Here are some numbered points:
[ 42  -2 -18  32  11 -22  16  16  11   0 -36   4 -30 -31   1  11  -7 -29
  11  -4   4 -12  16 -22] 0
[-19 -19  16 -30  -9 -41   2  64 -25 -51   8  51  10  63 -31   1  14  18
 -11  44 -30  -6  -9 -22] 1
[-42  16   5   0 -13   3 -13  50  23 -11  -1  40 -16 -13  53  -3 -32   7
 -19 -49 -38  43   6  18] 2
[ 36 -11 -15 -29  25 -28  31  -3   1   7  -1  11 -45  19 -18 -13  36 -34
 -23  13   6  12   5 -12] 3
[  8 -24 -19   9  23 -27 -30 -23  -4  20  -8   3   0  21  10 -19  24 -10
  -5  45 -22  -3  13  -7] 4
[ 28 -14  -1 -17 -11   6  30 -24 -16   2   4  -9  26  -3  -2  -6  13 -10
  -3  40  -9  -8  -2  -7] 5
[  24   -1   13    6   12   48    2  -31 -127   -7    1  -68   21   10
  -67    1   18   20   62   84  -40   -5  -52   -7] 6
[ 16  38 -38 -32   5   2  -4 -54   1  18  29   0 -18 -26   4 -22  -4  26
   8 -19  33 -10   2  16] 7
[ -14  -18   13   12   30  -26   35  -80  -91   -9   23 -127   35   -3
  -75   48   44   13   58   69    6  -16  -20  -14] 8
[-22  30  33  32   1  29  -1 102   4 -25  21  50  24  40  51 -10 -18  36
  15   8 -65   1 -24 -18] 9
[-43  28  -9  -6   1 -32 -25 -14  49 -14  22  37  -5  -2  37   8 -20  19
 -46 -78  35   0  24  -5] 10
[ 43  17 -14 -25   8 -25 -28  30  30   0  -9  41 -12 -52   3   2   6   5
 -43 -54  40 -31  -8  -7] 11
[  8 -13 -22 -25 -13  -8  -6 -28  32 -10 -22  -3 -30 -23  23  17  -2 -12
 -14 -33  65  28  11 -25] 12
[ 30  19 -29   8 -12  26  -6  -1  20  31   4   0  -9   2  30 -16 -20  -6
  10  31  42  26 -19 -16] 13
[  8 -10   3  18 -20  26 -11 -34 -53  30  57 -38  37  87 -84  30  24   7
   2  82  16   4 -14  37] 14
[-23  31 -25   4   3  12  27  -1 -25  20 -24 -24 -43 -20  -2 -35  12  19
 -27  37 -10   1  -5  14] 15
[-55  27  35   5 -37  53  19  94  -9 -11 -26  75   7  13  27 -30 -12  -7
  27  -4 -40  39   4   3] 16
[ 12   6 -10 -16   2 -33   3   0   2  -7  30  32   9 -29  39  -9  -1 -20
   7   1  -6   8   2   0] 17
[ 12   1 -47  15  27  -4 -12  -4  42  -4 -24  52 -26 -25  53 -14 -48 -11
  -5 -52  36  16  45 -40] 18
[ 10   1 -29 -53  -8  13 -36 -44  17  26  -8 -11 -17 -28  10   1  23  -9
  -6  16   1  25  28  -1] 19
[ -5 -24  10 -23 -35 -12 -27  88 -37 -36   7 -28  21  30 -30  27  -8   4
  50  47 -74  -3  -6 -11] 20
[ -8  -7   4  27   8 -27   7 -23  50   3  -3   5 -27 -16  -5  -3  -6 -12
 -33 -12  19   6   3  16] 21
[ -8   2  32  14   9 -12  36  81 -11  -8  23  24  12  43 -48   9  -2  -6
  24  54 -40  -8  13  11] 22
[-41   1  18   2 -28 -16 -29  57 -71  17  -8 -19  11  88 -44 -24 -16 -32
  28  52 -41  23  -3 -23] 23
[-12  -7   0  14 -11   7   4  32   8 -33 -11  46  22  23  -4  -9  -6 -15
  20   1 -26   2 -13  26] 24
[ -3   6 -21   7  14  35 -10 -37  42  12   7   4 -33 -49  10 -14  -4  25
  14 -30  27  21  11  -1] 25
[  5 -10 -28 -10  30  -9  26  14  35  15   9  11 -27 -44 -14 -12  -7   9
 -10 -28  45  26  -1  -6] 26
[ 12  22 -27  45  -9 -10   6 -18 -12  23   8   4   4 -59  14 -41  11 -13
   3 -10  18  -8  13 -31] 27
[ 26 -32 -13  22   1 -11  37   4   0   0  21  14 -13  32  -2   2 -12 -11
 -13  19  -9  -1  22  -9] 28
[ -2 -13 -37  16  16   7  -4 -31  49  33 -35  -7  10 -43  20  10 -16  18
 -20 -66   4  39  13  21] 29
[ 17  16   4 -16   3  21  -5 -81 -12 -15   0 -42  38  12 -38 -16 -27  -9
  19 -23  19  11 -12 -19] 30
[-11   4  -4  22 -16 -47  20 -62  33  13  13  -8 -39 -57  21  11 -17   3
   4 -20  -1 -44   6  28] 31
[  3   1  -5  28 -15  15 -24  21 -28   9  47  11  24  21  10   0  25  24
  39   8  10   6  -6  -2] 32
[ 50   1 -27 -15  -7   0  -2  -7  41 -12   6  21 -41 -16  38  -8 -21   4
 -30 -12   9 -36  -7 -30] 33
[-32 -72  19   5 -30 -15   2 120  14  -5  32  22   4 106  -3   2 -17  12
  20  54 -33 -25   1   0] 34
[ -28  -16   51   23   -6   55   23   10 -127   10  -20 -127  127   97
 -127   46   19  -18  127  127  -88  -31  -33  -59] 35
[ 18 -12  -6 -12  11  18   7   1  45  42 -15  41   5  -5  23  17 -14 -25
  19 -49   7   7 -14 -35] 36
[-17 -14  42   4 -14  -3  -8  50  35 -12 -26  31   4 -38  62 -24 -37  25
 -44 -54  33  -2  19 -13] 37
[ 31 -12 -15  -4   9 -12  45   8 -29   9 -38 -24 -14  32 -10  16   6   7
 -11  39  14  46  14  29] 38
[ 30   2 -27 -17   4 -36  11 -12  10 -25 -29  36 -34 -59  49  10  -2  16
 -14 -52  19  -5  18  29] 39
[  7  29  -5  14 -11 -29   0  21  51  -7 -20 -18  -8 -54  51 -10 -29  17
  -2 -31  25 -47 -19  33] 40
[  1  14 -21 -13  31 -44 -21 -27   2  10   1  17  -6 -41  29  13 -12 -10
  -4   9  59   3 -14  47] 41
[  11  -18   29   17   -6   12  -48  -81 -127  -13  -33 -127   67   15
  -42  -13   36    1   64  106   -9  -13  -37  -24] 42
[ 24  11  24  22  10  11 -32  50  -8   7  -6  66  26  29  22  12 -10  11
  28  46  -8 -31  27 -30] 43
[-25  19   6  26 -15  13   2 -60  -5  41   8 -51 -18 -33 -13   8  16  -2
 -16 -47  57 -36  -4  31] 44
[  9  -9  15  -6  -9  17   2  10 -89  46  -1 -23  35 112 -64   1  23  -5
  11   7   0  -5  -6   7] 45
[ -8  -8   8  18 -34 -17  -6  65 -27 -12   2  48  36  70 -35  -4 -12 -34
  45  65 -24  -5 -16 -22] 46
[-26 -26  16  -6  -2  -6 -15 105 -23 -32  20  39   5  22   8   5 -22  13
 -30  60  12 -16  20 -20] 47
[ 27 -32  -2  -7  19 -31 -10 -87  27  30   5 -53   0 -18 -11  -5   8  25
 -23 -46  13  -8  12  17] 48
[  8 -18 -20 -24  15  50 -22  23   7   3  15  16 -13 -41  32  -5   3  -1
  -2 -25 -15 -11 -30  10] 49
[  2  26 -19 -20  39  21   0 -51  24  12   4 -24 -21 -17  11  43  19  38
 -16 -51  26  -4  -6  13] 50
[ -21   -2   -3   29  -46   -6    4  -31 -125   35   49  -61   48  127
 -104    3    4  -29   33  112  -10  -17  -21   53] 51
[ 19 -37 -29 -10  20 -13  -1 -16 -32  -3  21  -5  15 -17 -16  -7   7  23
  29  -1  21 -34 -18   0] 52
[ 15   1 -16  41 -11  -3  13 -78   1  -5  20 -37 -21 -78   0  17  18 -13
  -9   2  24  61 -11  12] 53
[ -1  22  22   6 -10 -42  22 -64 -10  21  14 -30  10 -24   1   8   0  10
 -28 -59  63 -19 -26  39] 54
[-14 -23  -9  -6  32  -4 -21  37  40 -13 -23  17  29 -17  40   9 -34 -15
  -8  10 -53  12   0 -20] 55
[ 53  30   2 -17  -7  10  -6 -18  33  27 -20 -10  10 -55  12  -9  -2 -17
 -35 -48   6  -9 -24 -41] 56
[ 13  22 -30   7 -12 -23  -3 -12 -34  38  -3   2 -81 -33   7  17   3   5
  25  -9   2 -14  -2  -3] 57
[ -7  -3 -18  -6  15  24  40  20  16 -16 -29  28  -5 -33  10   9 -24   6
  -2  10  -7  18  20  20] 58
[ 19   3   2 -12  40 -33   4  11   4  14 -36  34 -35 -56  31  23  -9  -2
 -32 -44 -11  -5  -5   2] 59
[-46  18  31   2 -31 -23 -22  64  11 -24  -6 100   8   6  35  -7   1 -22
  -7 -11   3  37  51  -9] 60
[ 36  -9  16 -13   8  10 -22 -27  17  13  -6   4  -1 -16  37   3   5  -5
 -15  29   7  14 -24  -5] 61
[ 36   9 -21  18  14 -27 -44 -12  36   9   7   9  13 -30  11 -24  19 -14
  -2 -35  10  17 -18   1] 62
[ 25  31   7  26  20  27  -7 -24  15 -26 -33  51  -3 -41  45 -11 -28  -5
   0  11  28  22  14 -16] 63
[-21  12  33 -21   0   6 -47 -33  28   5  10  12  -8  21   8  11  26  -1
 -27 -24  18 -14  -5   5] 64
[ -28  -45   74  -11   31   52    9  -51 -127  -19  -39 -127  126  127
 -127   45   31    8  127  127 -120   -5  -58  -55] 65
[  4   2 -30  -5 -34  -2   5 -36  42   1 -24  14 -31 -50  39  -2  14   6
 -25 -55  17 -15  34   6] 66
[-54 -11  57 -19  -2  -3  22  99  56 -64  41 103 -16  22  59  13 -47 -27
   7 -75 -22 -12   4  -1] 67
[-35   2   5   6   3 -11  -4 -34  57 -16 -10  -3 -25 -57  38 -18   2  18
  -8 -44   6  -1 -25  21] 68
Which point above is nearest to each new point by angle, seen from the average point of the numbered points? Its number follows each.
[ 34   5 -39   9   8 -14 -26 -20  45   4 -10   7  -1 -72  29 -10 -12   5
 -15 -21   2 -36  50  21] -> 66
[-22  13 -33   2   7  17  -4   0 -12 -33  -6  -1 -24  -4  10 -12 -30 -13
  19 -25  -9  -4 -46  -4] -> 49
[-14 -18 -23 -11 -15  -5  27  40  -1 -38  -8  36   6  42  -9 -27 -17   9
   3  17 -42 -25  19 -29] -> 1
[  6  19  -6  11  26  15 -16   1  25  27   8   8 -60 -42  19  13   2  -1
 -25 -23  24  24  -5  21] -> 25
[ 21   2 -23  -8 -14  -5 -18 -28  55  -7 -32  61   7 -60  34 -10   6 -15
 -24 -47  12  13  -1 -24] -> 66
[-127  -15   90   13  -71  -40  -36  127  101  -64   48  127  -10   82
   32   -4  -61   38  -78  -66  -43  -36    7   58] -> 67
[-52  19  27   6 -30  -7 -20  94 105 -20  12  43 -26   9  31 -26  -5  25
 -48 -79  -1  11   6  36] -> 2
[  1 -11   1   2  18   0 -12  44  18   8 -17  41  14 -16   8  13 -23 -29
 -31 -11 -13  -6  23   6] -> 55
[-41  25  32   9 -42 -16   1  70  53   0  13  64  40   7  39  -9 -14  -8
 -17 -65   9 -14  -9  10] -> 67
[ 37  -6 -36  -4  -2  12  16   5 -11  10  -7  11  -2 -50  11 -17  14  -1
   2   0  -4 -15  12 -32] -> 27
[ -87    4   33  -11  -28    3    2    5   90  -55    3   32  -35  -39
   40   15   -6   43  -85 -127   -7   11   23   37] -> 10
[ -4  30 -25   8 -10  -3  16   4  19   4  13  18 -21 -16  23 -11 -23  -9
  27   3  14   8  35   0] -> 18
[ 29   3 -62  12  30  39  -9 -35  10 -14   9  -2 -60 -84   2 -22  18   0
  -9  -6  28 -10  15   3] -> 25
[ -9  -7   3 -17  15 -16   6 -50 -29  18  -8 -11   2   4 -52  36  12 -17
  -2   9 -10 -16 -10  42] -> 8
[ -7   4  10 -33  25 -11 -22 -21  30 -42 -16  34 -27 -46   5   0   1 -20
 -24 -39  36  18  22 -15] -> 12
[ 16  13 -15  -4  24   4 -14 -27  11  31   5 -43  11   8  -7   4  -7  -6
   3  -8   2 -15  12   1] -> 48
[   0    9   25  -12    5    4    0 -101  -28  -18   13  -92   44   -6
  -26   38   30   35   17   27   41  -34   -3   21] -> 8
[ 34  -6   1   7   8   8 -10 -74  12 -17  22 -59   1 -10 -13  14  20 -28
 -32 -33  32 -12  10  33] -> 48
[  7 -21  27  30  -3 -30  15  60 -42  13  -3 -16   1  64 -61  -1  38   0
  -2  71 -31 -25   1  30] -> 22
[ 38 -15 -41 -28  32   3   1 -22  44  28   4  45 -32 -65  61  -6 -11 -33
   3  -9  18 -30 -18 -18] -> 33
[  7   6  12  -6 -12  28  12  32  63  39   3  47 -20  -9  30   2 -24   4
 -27 -39  48  14  19  17] -> 37
[ 45  20 -37 -17 -55 -20  26 -68 -19   1 -21 -17 -18  -7  -1 -15 -10   9
   0  -9 -18  -9  14  22] -> 7
[ 18 -24 -21   8  10 -34  -6  -8  20 -22 -18  16 -25 -58  20  -8   9  20
 -25 -22  21 -17  -1 -11] -> 39
[ 10   3  23 -59 -10 -20  -4  76  49  -5   9  -3 -22  -2  22  -9 -33  28
 -26 -27  12  50   2 -38] -> 37
[ 14  19  -9 -22   7 -23  -2 -24  14  24 -13  -5 -14 -16  -1  24  11   4
 -19 -12  -5  23  31 -18] -> 19
[ -23  -14    0   -5   18    1   21 -123  -89   44  -13 -127   17   27
  -75   -4   51   34   55   35   33  -19   -8   12] -> 8
[ 39 -11  -8  -5  12   2  18 -26   2 -34 -28   3 -11 -31  33 -41  -1  19
 -27  -9 -25   7  14  -3] -> 39
[ 36   7 -47  -7   7 -23  28 -47  32 -10  -3  32  -3 -12  43   0   9  26
 -27  -1  20   6  20 -43] -> 33
[  5   2   0  12  -6 -37  -2 -26  45 -29 -20  40 -35 -47 -11 -25  -9  -3
 -36 -31  18  10  -2  -2] -> 21
[ 16   4 -24  -1  24   1 -10  -9  28  35  17  22 -44 -63  46   5  30   5
  -3 -21  29  -5  -9  11] -> 25
[-11 -18 -31  11   7   5  -8 -26  25  -8   9  77  11  13  -1 -43  17  -5
  -6  -9   3  22 -10 -21] -> 18
[ -31  -10   38   17  -19   16   40 -108   13    9   28 -127   14   29
  -39   29   51   -3   -9  -27   39   -9   33   18] -> 44
